Every row has a hidden score. In each pair, how much higher is the second row's than the first's? 15 means about the same, 30 much higher and 0 much lower. The score is a weighted sum of the row's numbers plus the product of two more (or one squared), each taken from its middle value.
[ 39  32  27  12  34  45  52 -17 -25   8 -77  77  39 -56  -1   3]
[ 30 -71  -7 -36   4 -84 -15 -41 -12  68 -31 -11 -22   7  25 -60]: 22
[-30  76 -55  33   8 -28 -47 -32  56 -29  20   9  12  47  12  23]
[-39  31 -25  62  13 -74 -91  -8 -17 -16 -39 -66  10  50 -22  15]: 18
[-63  17 -26 -22  15 -23   3 -15  59 -24  15 -24 -35 -13  37  28]
[ -7 -14  36  54 -11   7 -16  -2 -35  31 -23  19   8   9  -3  56]: 16
[ 26 -18   5  39 -25 -10 -11 -14  20   6 -25  25  43 -23  -4 -36]
[-12   1 -11  -8  31  16  23   2  14 -15  -6 -27   1 -61  23 -15]: 22
[ 127 -104   83  -39  -33  -22   88   18  -92   57 -111   93   65  -23
  -32  -80]
[-79 -57 -68 -10 -16 -62 -51 -49  50  -6  78 -74 -76  80  34  51]: 11
[ 61   4  42  26  17  42  15  27 -39  18 -35  64  54 -41 -11 -38]
[  6  73   4  26   2  -5 -61  12   6  23  -1  -7 -11  50  -6 -34]: 16
[-26 -24 -73 -59 -48 -30  12   3  50 -41  40 -67 -45  31  -7  51]
[ 57  38  21 -25  -4 -32   4   4  21  60  21  23 -21  61   5 -75]: 15
[ -5   6   3  54  -4 -40 -40  -5  14  -9 -57 -12  30 -29  -6 -10]
[ 41 -31  30  37 -13   9 -11   5 -25  45 -40  38  38 -52  -3 -42]: 20
[ 17 -67  20  78 -22  -8   9  12 -42  78 -76  26  19 -91  -5 -22]
[-30  30 -53  23  18 -27  -9 -51  73  10  18 -20 -26  20  55  17]: 13
[ 38   6  48  48  13   1  -6   8 -32  55 -45  35  16 -11 -35 -43]
[-25   8 -26  55 -16 -14 -51   3 -14   3 -13 -13  33 -48   1  48]: 19
[ 36  -7  39  -8   6  30  17  21  -1 -12  20   0   6 -42   6 -46]
[ -1  21  19 -14   2  21  38  21  19  -3  15 -13   6 -53 -16 -21]: 15
[ 55  58  38 -20  21  41  25  26  -5 -13   3   7  32 -56   7 -40]
[ 11  -3  14  30   1 -12 -36   9 -26  22 -32  29  33 -22 -23  29]: 15
[ -3  52   9 -24  11  33  37  18  10 -41  49 -19  -9  39  -9  34]
[-54  32 -23  -1   5  63 -26  22  -5 -41  48  -9 -12 -48  10  80]: 22
[-46 -10 -25 -24  19  60  46 -24  16 -18  14   4 -34 -24  15  50]
[  5 -40 -19   0 -12 -52 -25 -17  11  25 -13 -11   2  14   6 -31]: 11
[ 13  40 -36   7 -19   1 -40  -5  21 -24  -7   2   7  39 -22  35]
[ -1  62  13  17  17  14 -56  33  13   7  30 -11  -9  37 -18 -33]: 19
[ 67  -4  39  24  16  35   1  15 -27  10 -51  69  59 -35 -15 -24]
[-54  -4 -31  31 -30  15 -55 -23   6 -11  28 -62 -33  36 -23  89]: 25
[ 20  -8  11  30   4  -1  21   8  -6  28  14   8  15 -28  -9 -23]
[-62  26 -93  31  -4 -66 -76 -43 108  13  48 -26 -41  94  52  12]: 13
[ 127  -38   99  -57   -1    4   56   40  -91   44 -110  116   66  -18
  -38 -107]
[-38  22 -19   1  16  15 -17   0  31 -24  35 -25 -18 -19  18  17]: 16
[ 27 -74 -11  -4 -31 -96 -51 -69 -11  83  -7  38 -25 119  -4 -37]
[-50  48 -20 -18  -2  34  -9  20  37 -62  44 -26 -13 -10  -5  29]: 16
[ 50  21  48 -23   5   9  43  24   1 -29  24   8  24 -48  -3 -65]
[ 76 -12   6   3  25   7 -24  19 -24   9 -11  37  28   7 -13 -66]: 15
[-14  65 -63 -36 -39   7   8  32  13 -57  30 -46 -20 -18  -3  58]
[-35  25 -32 -13   6  -4 -25 -18  41 -43  38 -25 -31  23  16  31]: 12
[-19   1 -27  35  22 -17  10 -22  15   1  -8 -10  -9   3  31  -4]
[-50 -60 -17 -20 -26  -5   5 -39  32 -24  40 -24 -37  36  28  -9]: 9
[-23  23   1 -17  -8  21  18   4   2   7  50 -16 -23   0 -14  17]
[ 15   6  22 -31 -24 -16  21   3 -15 -18 -15  28  -3  37 -13  36]: 11
[ 17 -29  27   6   1  27  88 -12  -7  32 -29  34 -11 -34   8 -48]
[ 16 -31 -21 -59 -32  26  56  33 -37 -43   9 -16  -9 -82 -20  28]: 19
[-45  42 -32   3  -7 -11 -26   9  28  18  41 -53 -42  81   5  49]
[ 123   -8   77   45   16   54   17   39  -57   51 -110   86   79  -54
  -13  -88]: 7
[  0 -34  21  -9 -24   4   6   0  -9  13  37 -16 -10  29 -24   2]
[  17   30   30   44    3   48   13   17  -24  -17   -2  -19   -2 -100
    4   40]: 20
[  43  -18   22    4  -13  -63  -27    3    9   60  -26   25    2    9
   20 -122]
[  53  -32  115  -30   44   30   77    9 -126   28 -103  114   50  -22
  -19    3]: 23
[ 52 -19  13  39  21 -16  12  -5 -11  17 -77  51  74 -25  15 -28]
[ 20 -69  25  24 -37 -22 -11 -69 -37  80 -14   9 -37  97 -18  28]: 12
[-36  14 -54  37 -28 -55 -32 -62  70  10  18   9   1  39  28  13]
[ 13 -10  45 -33  18  58  62  -1 -20  -8 -34  63  33 -39  -9  10]: 16
[-21  -6 -13  74  -5 -41 -61  -4  23  41 -25 -11  13   7  24 -15]
[ 74   5  30  18 -49 -30 -15   5 -34  90   6  77  12  90 -22 -62]: 15
[-25 -17   4 -33 -10   9  13  16  -8  -6  52 -28 -12  12 -19  16]
[-28  25  -6 -26  13  62  54 -11  42  -9  15  26 -27 -32  20  -1]: 12
[-49  10 -36 -20   4 -10   8 -20  62 -18  21 -17 -25   9  28  12]
[ 37   2  36  33  -5  12   9 -10  -1  27  -6  14  -4  26  -8   6]: 15
[-20   6 -28  19   7 -22   8 -33  36  17 -14   3 -15 -32  38 -14]
[ 10   6  19  -1   6  26  29  15 -19   4  17 -11  12 -44  -1   8]: 15
[ 25  30  53 -38  49  -2  31  50 -43 -59  11 -10  20 -59 -17   3]
[-21 -85  -5   0 -32 -76 -22 -47   9  43   8 -23 -58  17  25 -20]: 12
[-47 -17 -30   2   6 -17   6 -24  57 -26  33 -13 -16  46  25  25]
[ -40   56  -13   52   26  -62 -102    1   -9  -19  -29  -84   12   17
  -26    4]: 19
[-114  105  -91   43   48  -61 -127  -25   39  -66   46 -127  -33  127
   -3   76]
[  2 -10  43 -23  20  62  45  34 -47  24 -53  35   2 -71   2 -14]: 4
[-34 -17 -61 -17 -52 -22  -2 -12  32 -27  58 -53 -40  23   8  64]
[ 55  32  19   5 -15 -46 -13 -14  24  83   0  37 -16  75   6 -65]: 13
[ 81 -74 117  -3 -21  58  31  23 -72  46 -66  93  70 -80 -26 -66]
[-21 -76 -41  14 -13 -10   4 -33  45 -22  26 -20 -11 -38  21   5]: 12
[-41 -36 -18  -2  -5 -13  12 -26  50 -10  20 -20 -16  20  30   0]
[-11 -68  17  41 -15  17   9  18 -46  20 -20  -1  12 -40 -22  27]: 21
[-24 -10  -4  37   6  21   5  -1 -15  -3  -1  -9   0 -19   6  51]
[ 38 -26  21  52 -11 -19 -34   3 -16  26 -29  25  41  -9   4 -51]: 11
[ 41 -16  30  43 -19 -24 -12  18 -24  34 -32  29  20 -22   9 -14]
[-10  12  22  55  10   5 -34   5 -25  56 -38   6  14 -16 -10 -23]: 14
[  7  25 -10  -3  23   8  18 -12  38 -23 -17  32  19   6  18 -15]
[ 122  -39   84    9   -4   33   20   33  -50   69  -91   91   70  -73
  -21 -104]: 17
[  35  -58   73    1   13   30  100  -29  -68   50 -102   91   10   -1
   -3  -15]
[ 51 -58  92 -35   1  57  85  10 -64  50 -44  59   2 -11 -19 -46]: 13
[ 40 -46  71 -27  -9  57  74   1 -70  48 -22  50   0 -21 -26 -41]
[ 11 -22  14   4 -14   6  24  16 -11  22   9   5  15 -42 -10 -10]: 16
[-33  58 -13 -90   0  67  69  33   9 -36  25   9 -16 -28   7  52]
[-65 -23 -21  16  -5  69   3  14 -12 -57  51 -37 -22   7 -25 100]: 26
[ 32   8 -21  66 -13 -36 -38 -14  38  22 -31  23  58 -23  11 -59]
[ 24  36  65  20  28  66  36  38 -53  44 -66  30   5 -23 -45 -11]: 27
[-43   7 -22   5  19  12 -29  -3  33 -23  33 -26 -17 -10  16  20]
[ 15  -4 -12 -21 -25   1   4  19 -17   6  13   4   8  24 -29   1]: 17
[-38 -70 -36 -29 -11 -34   3 -14 -10 -39  23 -49 -35  22   4  31]
[-30 -41 -12  -2  -7 -10  18 -42  42 -24  23 -30 -32  11  19  -8]: 10
[-12  30 -36  21  -3 -31 -35 -17  52   8  -4  26  13  48  14  -6]
[ 19  36 -13 -68 -16  10  11  18 -18 -45  14  -2  -6  34 -17  54]: 18
[ 10  24  -7 -27 -19  -1  -7  13  28 -15  54 -10   9   2 -15 -19]
[ -6  59  45   7 -13  13  44   4   7   9  54  10 -26  32   4   9]: 17
[-13 -87  16  36 -16 -15  17 -54 -15  15 -38  15 -14  68  19  36]
[ -8   1  22  22  12  44  28  49 -30 -11   0  -6  10 -76  -7  13]: 21
[ 39  24  32  29   8  57  20  61 -40 -24   5 -13  14 -60 -19 -20]
[-36  31 -30 -17  -5  24  11  10  44 -47  60 -24 -14  -1  13  26]: 13
[-24  85 -62  54  12 -21 -74 -22  90 -17  25  -9   2  61  21  21]
[-34  -3 -47  -1   7  -5  10 -37  45  -9  20 -22 -28  16  37  -9]: 14
[ 26  41  38 -18  21  56  27  68 -35 -33  11 -19  -3 -63 -13   3]
[  1  47  -9  28  34  27   9  -7  26 -28 -14  41  32 -15  14  13]: 13
[-49  -9  -9  -6 -21   6   4 -14  20 -32  59 -24 -45  41   0  17]
[ -59   46  -34   38   50  -87 -113    7   19  -28  -25  -89   16   72
  -17   18]: 21
[  7  -5  35  24   9  21 -39  41 -57  21 -27  13  20 -27 -36 -25]
[ -9  27   1  15   7  14   6   5  -6  -6  10   8   9   4 -10  26]: 11
[ 41 -44   6   0 -30 -81 -39 -58 -20  91 -17  44 -13 105   2 -24]
[ 71  13  80 -41  22  68  69  29 -48  53 -29  75 -11 -39 -18 -80]: 15
[ 14  53 -40  19  30  13  11 -19  40 -29  -6  40  21  12  30  19]
[-26   0 -34 -28   9  -1  27 -32  59 -19  38 -14 -41   5  43   1]: 15
[-56  53 -54 -15   4  33 -11   9  54 -51  14 -32 -31   4  15  62]
[-13  13 -23  65  -1 -36 -32 -39  48  24  -7 -19  13  11  22  13]: 12
[-34 -12 -19  29  15 -14  -3 -33  29 -11  -4 -15 -11   1  33  21]
[-43  84 -54  41  27  27 -38   3  52 -48  52 -26  -1  25  16  62]: 19
[-59 -61 -52 -16 -22 -87 -36 -34  14  21  24 -39 -51  32  28  21]
[-54 -33 -27 -27 -16 -46  -4 -24  10  -5  51 -68 -63  36  24   7]: 12
[-41  28 -53  20 -24 -40 -40 -47  54   9  17  -8 -16  37  17  20]
[ 37 102  48 -11  59  -2 -25  34 -24 -42 -35 -34  25 -30 -15 -65]: 14
[  4 -58  49   6 -40  22  59   3 -54  10  38 -25  -8  -6 -34  -4]
[-44   3 -52 -11 -26 -46 -44 -57  71  -4  56 -18 -33  88  36   1]: 13
[ 26 -13  -7  29   6 -32  -7 -20   7  16 -29  17  20  31   9 -16]
[ 22  27 -59 -35 -33  -8   1  18  11  -7  -8  -4 -27  -4  -9  12]: 18
[  9  16  51  -7  30  60  51   4 -19   2 -73  69  47 -52  -4 -10]
[-39  11 -42 -39 -16  16  24   5  31 -63  46 -33 -23   0  11  53]: 14
[ 10 -38  43 -61  15  53  76 -21   2  12 -26  39 -38 -16  21 -47]
[-24   9 -23  67   1  -6 -77 -17 -18  40  -5 -20   1  25 -13  13]: 26
[ 28 -27  35 -46 -26  31  47  38 -53 -54   6 -23 -11 -64 -28  14]
[ -4  29  50  -4  -2  16  39   8   8  17  40   1 -33  45   0   6]: 14
[-30 -34 -14 -23   3 -52 -21   3  -6 -12  21 -27 -24 -11  19 -26]
[ 12 -28  13  40  -8  21 -12  28 -42  33  10   3  26 -28 -25  35]: 17
[-41 -28 -59 -11 -38 -41 -30 -74  48  -2  42 -22 -42  70  13  23]
[-38  50 -12  47  36 -81 -99   8 -21 -25 -43 -78  13  41 -28  -7]: 20
[-13  65  -6 -13  25  19   8   7  41 -48  53 -10  11  -5  17   7]
[ 68 -17  93 -13   9  16  32  41 -35  13 -31  18  30 -44  -8 -95]: 14
[-47  42 -30  35  46 -73 -94   3   0 -32 -26 -82   7  61 -23  11]
[ -5  46  16  -3  15  12  10  41   6 -25  10 -34  -2 -76   7   8]: 14
[ 22 -55 -13  82  15 -19 -28 -34  12  -4 -24  25  49  18  12 -39]
[ 26  -9  15   7  -7 -24  -7  13 -15 -15 -35  33  73 -21  -9 -34]: 21
[-110   77  -80   25   27  -56 -118   -8   64  -62   59 -108  -39  113
    0   76]
[ 11  35  45   3  10  20 -42  26 -31  20 -11   5   3  27 -28 -31]: 6
[-16  25  41 -19  22  93  35  20 -40  15 -14   8 -22 -15 -24  35]
[-12   9 -13  49   1 -42 -50  25   1  12 -44   2  38 -19  -1  14]: 7
[  79  -48   61   32   19  -65   29   -6  -69   73 -114   70   16  -62
   -1  -76]
[-11  71 -30  24  24  61 -27  20  25 -68  50 -11   3 -17  -9  46]: 12
[-53   1   3  16   8  35  -6  17 -12 -21   4 -26   0 -26   1  54]
[ 60  20  53 -27  24 -30  33  24 -26 -19 -21  20  32 -32  13 -67]: 24
[-68 104 -76  67  22 -35 -44 -18 105 -42  36 -23 -18  18  43  30]
[-39  42   2 -31  26  91  17   6 -13 -15   1  33 -19 -44   8  53]: 23
[ 92 -30  68 -21 -27   2  41  21 -20  19 -58   6  31 -85   3 -77]
[ 62  -1 110 -31  46  19  67  35 -98  33 -93 126  58 -32 -14 -44]: 15
[ 61 -17 107 -10  -9  69  84  12 -70  76 -32 105  29   3 -30 -49]
[-38  53 -85  26 -29 -38 -52 -25  60 -18  62   2 -15  62  13  28]: 15
[ -3 -29 -18 -21 -46 -33  14  -7   5   1   1  -4 -14  27  13  20]
[-10 111 -38  29   3  26 -20  -9  59 -25  31  14  24 -34  11  11]: 14
[  1 -30 -54 -13 -26 -42 -20  15  17 -26   2 -41  15 -10  -8  25]
[ 18  -1  36 -42  -3  49  29  47 -61 -24  16  13  32 -41 -42  -3]: 18
[  5  18  -7  21   1  11 -26  17   8   1  13 -21  -1 -46  -4  12]
[-21 -30 -58 -65 -68  -4   4  22   7 -77  71 -63 -23   1 -29  71]: 13
[ -1  54 -32  16 -14  12 -11  -3  50 -26  24   1  32 -22  13 -10]
[-18   2 -32 -25  34 -25   1 -29  32   7  11   2 -40  15  16   4]: 18
[-28  33  -8 -13  -9   3  -2   9  70 -11  86 -73 -43   3  10  10]
[-13 -12 -62  10  -7   4  15 -29  -3 -27  -9 -37 -19  21   6  73]: 20
[-51  14   1  -2   4  38   6  45  -3 -35  37 -21 -11 -33  -5  62]
[-58  11 -19  14 -19   7  -5 -26  35 -19  42 -25 -24   7  15  23]: 9
[ 27  17 -56 -30 -36 -57  -2  28  18  -1   5  -4 -12  17   8 -15]
[-38 -53 -49 -61 -22   3  20  41  13 -79  51 -56  13 -19  -3  65]: 15
[ 40  99 -12  19  19 -37 -31   5  25   7 -48  43  77 -63   5 -43]
[ -6 -15 -84 -77 -43 -16 -14  37  62 -61  78 -63 -32 -28  -1  -3]: 4
[ 76  -1  23  24  21   3  10   9 -42  63 -93  65  46 -80   6 -48]
[ 23 -28  74 -37   4  55  73  30 -50  31 -17  33   2 -79 -18 -22]: 10
[ 54  15  48  -7  17   0  48   2 -12  21   4  -9 -13  -2   4 -37]
[ -9 -44  -9 -20  -3  41  67 -67   1  14 -19  39 -25 -13  35   8]: 17
[ 20 -32  -5  -1 -28  -3  29   0  -6  16  34   0  12 -25 -14 -14]
[ 11  22 -26  39  11 -51 -32 -31  60  56 -17  28   0  48  52 -56]: 15
[-20  33 -38  47  28 -61 -27  15  22 -46  19  -5  17   5  10  13]
[  20  -21   72 -117    9   94   48    0  -19   23   23   33  -31   -6
   11    2]: 15
[-12 -12  10  46   7  14 -14  20 -21  13 -26  16  30 -47  -8  17]
[-30  19 -64 -10  -4 -38 -34 -65  72   4  38 -22 -28  79  26  28]: 10
[  53  -21   80  -78   -3   62  102   41 -106   11  -83   89   14  -25
  -28   -8]
[ 18  34 -14 -26 -15  19   6  17   5 -44  -7  -2  19 -15 -12  17]: 10
[  5   9  34 -36  39  80  39  28 -30  10 -32  30 -10 -48  14  -7]
[ 24  -3  10  10  -4   9 -16  24 -34  18 -33   7  22 -29 -18 -14]: 13
[ 45 -10 -54 -45 -21  33  26  22   0 -51  42 -48 -12  21 -32  66]
[-74 -80 -23 -20 -42  46  -5 -16 -19 -60  64 -52 -33 -25 -17  80]: 11
[ -9 -40 -28 -28 -10 -21   0 -35  15   3   6  -5 -20  30  15 -19]
[-35  14 -35 -13 -20 -48 -24 -15  50  18  14  -5 -18  37  21 -11]: 16
[-33  26  -8  17  -9  31 -18  43 -14 -25  31 -17   0 -59 -17  43]
[ -2  52  46 -12  55  90  43  35 -22  20 -42  38 -18 -65  10  20]: 16
[ 66 -48  87 -73   7  62  79  27 -67  21  -7  63   6 -29 -31 -49]
[-34  37  -6  15   6  49 -33  19  16 -18  16 -22  -8  19 -13  40]: 24
[127   9  85 -42  17  28  63  53 -48  -5 -92  50  62 -76 -10 -90]
[ 40  11  63 -11  11 115  69  24 -70  -4 -75  91  34 -51 -31  -6]: 15
